rotation ticks, each row followed by its count of ticks:
The counts run from 0 to 344.
[136 144 144 130 118 120 140 120 162 178 142 143  80 152 120  96 114 102
  52 109 125 192 124 108 133 133 104 186 117 119  93 180 118 143 171 148
 139 121 158 100 126 105 125 170  85 107 136 109 157 123 124 109 165  89
 141  91 127 163 119  87 151 137 119 115 113 143  95 146 140  91 138 128
 131 138 130 141 179 129 136]  227
[153 135 145  95 141 121 152 123 194 176 126 147 128  82 149 106 116 157
  74 147 115 153  90 143 120 146 157 145 155 120  73 103  73  96 159 153
 149 108 113 132 172  97 107 133  86 135 154  97 137 130  78 145 141 137
 136  90 144 161 151 108 155  96 106  97 128 131  94 142 158  97 118 148
 134 128 123 114 168 123 142]  148
[156  86 162 123 111 136  90 139 139 161 156 155 129 109 167 128 131 115
  80 152 109 173 123 104 163 121 136 180 108  93  71 122 132  81  98 144
 133 145 137 191  93 119 140 151 152 111 117 172 161 156 132 129 141 108
 143 112 107 147 167 110 148 115 148 123 112  92 136 188 168 145 143 147
 126 119 133 149 145 113 147]  262
[151 120 134 106 101 148 104 123 181 142 162 171 122 123 118 115 133 175
 100 106 131 175 100  96 106  99 155 166 145  73  81 148 106 128 138 115
 104 135 154 155 130 139 136 147 126 159 101 137 170 121 141  99 137  66
 106  79  94 136 135 118 115 116 146  94 145  99  96 169 124 109 125 115
 116 146 120 109 150  70 176]  80
[136  83 147 124  96 129 134 114 162 151 162 158 121 127 119  85  96 107
  61 141 185 186 183 119 128 120 111 180  87 109 103 117 121 107 182 145
  85 116 121 115 135 139  90 181 139  92 107 103 151 160 114 107 137 117
 151 107 131 138 158 143 134 164 153 125 134 102  96 150 129 132 129 127
  92 142 119 124 166 115 128]  34
[146 122 153  93 132 151 150  74 188 154 126 140 143 107 132 109 103 147
  66 147 137 148 123 134  91 114 120 168 134 146 108 145  81 103 149 100
 132 115 104 122 175  96 112 138  78 147 116  71 141 115  89 103 141 109
 136  86 110 144 138 111 157 158 136 111 129 133  98 147 150  48 136 146
 119 150  97 105 178 127 128]  47
[124 114 118 128 124 106 143 119 143 140 170 118  98  96 143 112 131 114
  86 119 143 189 131 125 148 122 143 167  89  61  78 175 145 121 148 143
 112 137 145 150  94 135 118 132 175 124 137 153 143 126 102  87 120 115
 137  96 133 130 150 107 118  94 113 101  94  72  91 192 130 157 125 132
 122 117 144 112 172 108 160]  173
[142  91 143 144  94 124 124 120 153 155 145 161 126 128 138  80  98 118
  61 140 184 179 177 131 126  99 116 176  90 112 106 130 134 108 176 132
  82 112 121 126 127 133  81 178 133  94 109 101 161 152 117 131 133 110
 136 104 131 136 167 152 127 169 158 120 129  85  97 161 130 125 132 136
  98 146 105 123 180 119 133]  35
[155 123 129 155 113 135 144 119 197 213 160 139 104 137 151 143 108 123
  92 107 156 145 130 106 138 127 140 192 119 116 112 148 100 121 151 157
 116 138 121 123 130  86 178 157 127  79 141 118 143 143 128 118 134  86
 133 104 133 131 151 105 122 130  92 132 121  90  78 178 128 112 178 154
 142 149 127 126 178 138 119]  128
[147 113 134 136  83 134 109 102 148 156 158 142 151  88 130  87 100 147
  76 123 139 134 147 115 106 101 113 212 131 111 106 130 108  98 146 160
 110 111  82 182 143 117 134 141 121 102 105 117 154 150 117 127 106 123
 155 133 129 141 149 128 106 155 135 142  95  99  98 186 125 134 153 142
 100 130 100 136 204 113 170]  39
[146  79 146  88 126 139 169  81 126 130 129 132 130 111 166 105 120 134
  55 152 110 168 130 146 115 126  99 172  84 138  72 150 123  85 120 120
 152 144 132 171 155 113  81 151 134 155 131 130 131 116 102 109 151 105
 154 109  94 134 153 127 167 164 145 127  79 124 117 154 163  87 112 144
 112 131 119 127 157 123  86]  105
[125 100 150  97 101 149 104  99 156 142 177 175 124 112 117 109 116 165
  87  93 171 179 116 100 111 105 138 173  98 102  91 143  82 101 159 119
 114 148 119 149 141 123 143 128 147 164 121 139 147 115 126  89 163  47
 100 100 126 123 162 122 139 140 159 109 133 114 110 146 141  84 146 124
 139 164 149 126 152 112 137]  183
[170 109 170 124 146 145 107 140 176 173 152 140 147 133 139 103 102 133
  28 107  96 156  92 135 154 127  96 145 111 112 102 123  93  82 141 125
 157 136 139 126 125 127 136 163 110 143 121 166 146 133 110 112 151 104
 128  94  89 161 128  77 154  95 112  96 103 113 174 140 133 106 115 126
 137 157 112 120 137 124 127]  61
[141 100 132  84 152 128 176 106 172 146 162 130 115  77 164 130 132 166
  87 123 147 167 104 156 135 136 161 146  82  83  81 123 110  85 138 134
 138 144 114 149 142 118 125 109 191 152 136 164 119 137  80 103 128 123
 122 114 136 116 157 124 145  81  99 108  93  77 108 159 136 119 108 143
 139 135 132 105 138 124 110]  12
[140  82 150 132 120 147 131 168 163 139 147 134 139 109 148  99 139 150
  47 151 124 190 136 146 137 121 142 131  96  95  55 121 136 116 136 125
 145 149 167 121 123 127  73 195 146 132 123 139 151 140 124 134 147 109
 123  95 120 137 176 144 156 119 140 117 141  90 126 140 160 112  92 135
 115 143 127 115 105 110 139]  256
[136 117 152 146 108 122 131 120 183 154 138 147 138 130 130 101  98 113
  45 124 179 188 116 123 111 125 114 168  95 129 124 143  79 122 169  93
 134 125 126 120 140  96 122 139 106 143 136 104 141 111  77  99 159 121
 125  77 123 143 152 131 168 140 141 116 131 112 118 134 160  57 158 143
 135 170 130 111 169 139 116]  287
[126 136 129 121 127 140 121 128 139 137 120 160 129 109 193 102 154 160
  93 102 127 166 128 141 135 107 143 184 113  77  56 139  90  87 130 135
 164 140 149 165 163 124 105 130 109 176 159 139 136 116 119 120 126  65
 100  98 145 108 145 110 132 114 107  89 101 120  96 135 138  91 150 135
 131 159 119 123 184  85 125]  244
[160 118 125 104 125 139 185 119 190 174 148 153 106 121 146  97 136 172
  95 106 132 133 106 127 156 116 136 144 107  74  95 173 134 117 156 153
 104 131 159  99 158 146  80 172 158 139 114 136 149 136 150 129 140  58
 121  91 109 133 145  97 117 112 110  98 120  82  86 168 130 146 100 137
 122 123 114 102 157 109 125]  75
[148  79 137  71 108 152 162  67 195 173 155 143 111 105 146 133  92 123
 101 164 140 165 135 122 150 140 140 152 114 126  95 149 134  95 147 157
  89 146 104 120 116 106 121 148 147 115 124 110 130 145 118 113 144 101
 143  70  98 138 178 124 136 143 150 123 129 100  98 196 180 119 108 150
 122 138 124 109 155 144 130]  269
[141 134 119 115  77 159 141  91 181 177 172 140 150  82 115  87 118 163
  98 104 129 144  87 122 136 121 124 158 125 103  93 179 105 122 169 153
 109 155 101 131 131 116 118 122 156 155 113 161 149 111 130 113 169  74
 131  93 114 147 170 115 110 129 147 116 114  86 109 177 159 138 122 143
 140 135 146 126 142 117 162]  179
[135  89 168 109 114 161 113 124 146 158 151 126 167 109 172  78  99 172
  63 141  96 186 114 123 109 131 152 176 111 124 116 104 111  84 109 127
 107 114 101 190 117 114 141 135 147 131  76 131 141 137 103 121 107 138
 131 111 118 122 159 156 137 144 144 135 104  99 118 186 159 105 115 130
 115 154 108 135 163 123 142]  99
[162  95 140 126 133 112 146 113 175 148 160 127 143  96 134 139 123 126
  74 130 167 167 129 145 123 101 129 169 104  85 106 157 134 101 129  73
 114 131 135 147 124 127 121 138 180 127 131 158 149 125  64  78 121 141
 134 107  91 148 153 113 166  89 128 110 117  65 127 178 142 108 154 145
 116 117 103  98 156 119 107]  113
[117 127 154 129 142 111 118 115 160 117 135  96 141  89 145 123 130 128
  46 136 156 172 143 155  80 109 123 169 125 105  94 151  97 109 146 102
 156 131 137 141 149 108 125 134 101 128 167  94 118 125  76  84  98 147
 125 106 149 128 147  88 140 108  96 109 111 107 102 152 126  55 141 143
 110 157  90 111 165 115 152]  51
[145  89 134  87 129 141 146  93 170 157 164 115  77 123 142 126 114  93
  85 139 127 226 129 120 121 145 146 165 126 101  77 171 157 125 132 136
 112 119 148 133  97 111 131 161 130 136 121 115 154 124 113  89 124 113
 130  64 111 152 112 141 130 105 134 114  97 124 103 186 145 118 102 107
 132 145 138 116 150 128 139]  169
[163 121 135 124 153 124 155 122 168 163 150 128  78 113 168 138 127 125
  77 134 122 161 118 140 156 133 158 163 112  77  83 149 124  93 132 164
 122 132 128 156 114 105 146 146 131 108 137 127 128 148 130 109 111 104
 130  96 138 135 125  89 105  88  69  87  79  98 101 197 110 147 130 128
 139 150 139 112 174 123 143]  70
[163 123 120 101 123 154 174 117 202 175 150 148 115 118 130 103 139 178
 103 103 125 142 116 122 144 112 139 152 133  80  81 166 130 124 161 170
 107 135 149  99 160 139  88 176 141 134 114 139 159 130 151 119 136  57
 126  94 108 143 142 112 106 110 112 102 124  88  81 159 138 142  99 135
 115 120 111 104 149 103 144]  76
[170 118 141  99 150 111 185 121 154 151 156 146  54 117 158 126 135 147
  76 125 131 154 112 128 150 128 143 173  95  68  92 152 125 102 154 167
 115 123 133 152 137 135 118 152 161 109 118 129 135 150 135 105 123  92
 139 113 130 137 120  79 106 102  92  95  83 105  85 167  86 156 106 118
 126 133 124 113 161 107 119]  72
[127 110 147  95 116 146 137  98 133 126 149 129 113  70 140  93 113 140
  58 128 118 183  99 151 111 139  98 166  95 116  59 150  85  99 159 131
 169 150 118 183 145 108 104 108 132 191 138 159 123  98  86  89 155 109
 140 102 122 131 140 121 136 121 133 102  69 131 117 146 147 109 103 121
 129 156 148 127 135 108 144]  343
[164 103 159 150 116 151 122 122 182 155 167 132 124  93 104 132 108 118
  46 139 134 138  96 152 142  91  95 139 112 113  91 151 117 114 161 115
 122 178  98 145 123 109 133 156 140 113 128 145 139 135 128  94 165  88
 147 102  90 160 163 103 110 136 133 102 109  85 150 171 138 117 123 160
 135 162 148 107 117 127 168]  120
[158 127 125 131  94 118 174 115 166 173 161 146 121  91 123  70 136 163
  91 109 127 152  86 124 147 106 126 171  91 100 101 177 123 125 166 137
 103 130 114 144 122 136  94 135 183 152  92 148 156 118 122 119 172  77
 145  92 111 164 161 124 126 135 154 123  98  83  99 181 141 151 112 135
 138 112 143 116 153 121 146]  177
[148  84 148 144 105 152 127 157 147 145 151 123 134  99 144 107 146 138
  60 142 115 213 144 142 127 115 144 159 125  99  31 118 147 125 126 150
 159 146 147 146 130 107  89 213 129 117 123 143 163 140 134 133 140 113
 125 111 125 149 162 156 130 121 136 146 128  94 134 151 162 120 102 144
 117 138 130 140 114 108 157]  258
[132 144 152  67 102 141 123  89 149 162 144 126 119 114 156  73 116 147
  78 124 121 205 130  99 108 148 128 199 118  96 127 177 130 118 145 166
 134 107 148 117 101 144 116 141 119 122 109  93 126 154 130 111 122  94
 123  86 143 136 139  87 119 137 143 139  98 123  87 169 159 103  90 100
 119 148  86 127 167 105 142]  331
[166 136 164 173 128 122 137 161 146 159 135 136 147 116 168  85 112 149
  28 111 146 149 117 150 134 123 111 175  65  90 139 109  87  93 158 119
 137 132 115 155 133 133 114 146 136 100 121 139 123 145  93 121 124 132
 141 124 149 125 161  95 127 126  94 110  93  71 128 152 125 122 135 137
 123 167 106 122 161 124 112]  294
[155 120 160 121 123 126 117 133 173 175 173 154 122 128  97  89 148 154
  64 113 119 180 118 112 133  90 157 148 162  98  71 124 132 119 136 134
 113 104 138 119 140 128 113 190 117 114 105 117 201 143 136 131 159  81
 114  99 120 179 136 120 142 102 140 129 163 120 113 134 132 106 122 139
 114 106 123 132 164 112 176]  318
[167 107 145 101 118 131 138  75 163 137 160 126 125  83 141 142 134 123
  84 126 176 186 128 146  99 113 104 199 124  90  88 161 137 105 119  97
 148 123 135 164 118 117 135 139 163 131 129 142 144 137  65  78 123 143
 130 110 100 142 138 101 160  78 132 134  99  89 125 174 150 106 137 119
 125 125  95 106 148 123 113]  111
[146 137 133 116 139 124 162 128 143 143 136 154 112 113 180 108 168 173
  96 105 138 184 103 129 106 120 166 193 118  82  61 129  93 110 120 127
 172 123 148 160 175 106 106 136 130 161 141 124 159 114 104 124 129  85
 105 114 146 124 139 126 151 105 116 118 115 108  74 140 145  78 146 129
 127 138 121 135 176 106 103]  246
[140  75 148 107 103 131 128 108 163 145 166 160 104 113 112 100  92 111
  58 143 193 190 187 122 129 127 104 170  96 112  89 117 115 110 187 162
 102 130 123 110 134 129 103 168 142  95 128 115 138 156 105  95 139 128
 151 110 134 132 156 127 131 157 140 116 137 107  91 147 121 122 121 126
 103 146 120 124 165 114 136]  33
[167  67 142 127 108 162  96 124 158 145 147 149 149 110 149 123  99 128
  60 132 141 172 143 128  96 124 116 179 131 134  71  75  98  68 127 130
 142 125 119 193 144 102 143 161 107 122 114 157 156 142  83 112 106 158
 133 116 104 125 137 158 145 123 122 122 111 107 130 156 141 118 137 132
 109 157 105 133 157 101 144]  201
[167  93 150 142 138 131 179 123 178 169 176 115 122  82  94 120 119 147
  42 125 141 158  98 152 113 101 114 147 113 122  88 151 123 130 150 113
 117 137  94 146 137  96 118 170 172 114 110 145 156 124  90  95 154 137
 162 116  91 169 140 141 132 125 118 137 117  78 118 164 117 111 114 167
 129 126 140 106 121 144 154]  117
[119 110 159 100 113 144 114 123 124 135 130 120 133 110 151  58  99 147
  38 124  71 203 120 130 122 146  97 159  89 120  77 138 111 104 154 149
 163 135 148 162 122 131 104 138 124 169 117 152 134 117 103 111 143 117
 142  99 117 131 133 107 140 137 128  99  68 135 130 146 137 117  82 112
 116 165 131 129 148  98 149]  1
[106 124 126  92  99 135 107 118 147 153 142 121 171 128 165  58 111 161
  84 100 119 186 145 104 118 127 138 172 105  77 128 175 126 102 138 141
 132 119 167 123 100 155 115 134 146 138 116 153 134 135  99 100 107 118
 117  83 130 106 150 105 154 109 131 114  98  80  91 168 151 116 123 114
 111 141  91 111 189 101 143]  334
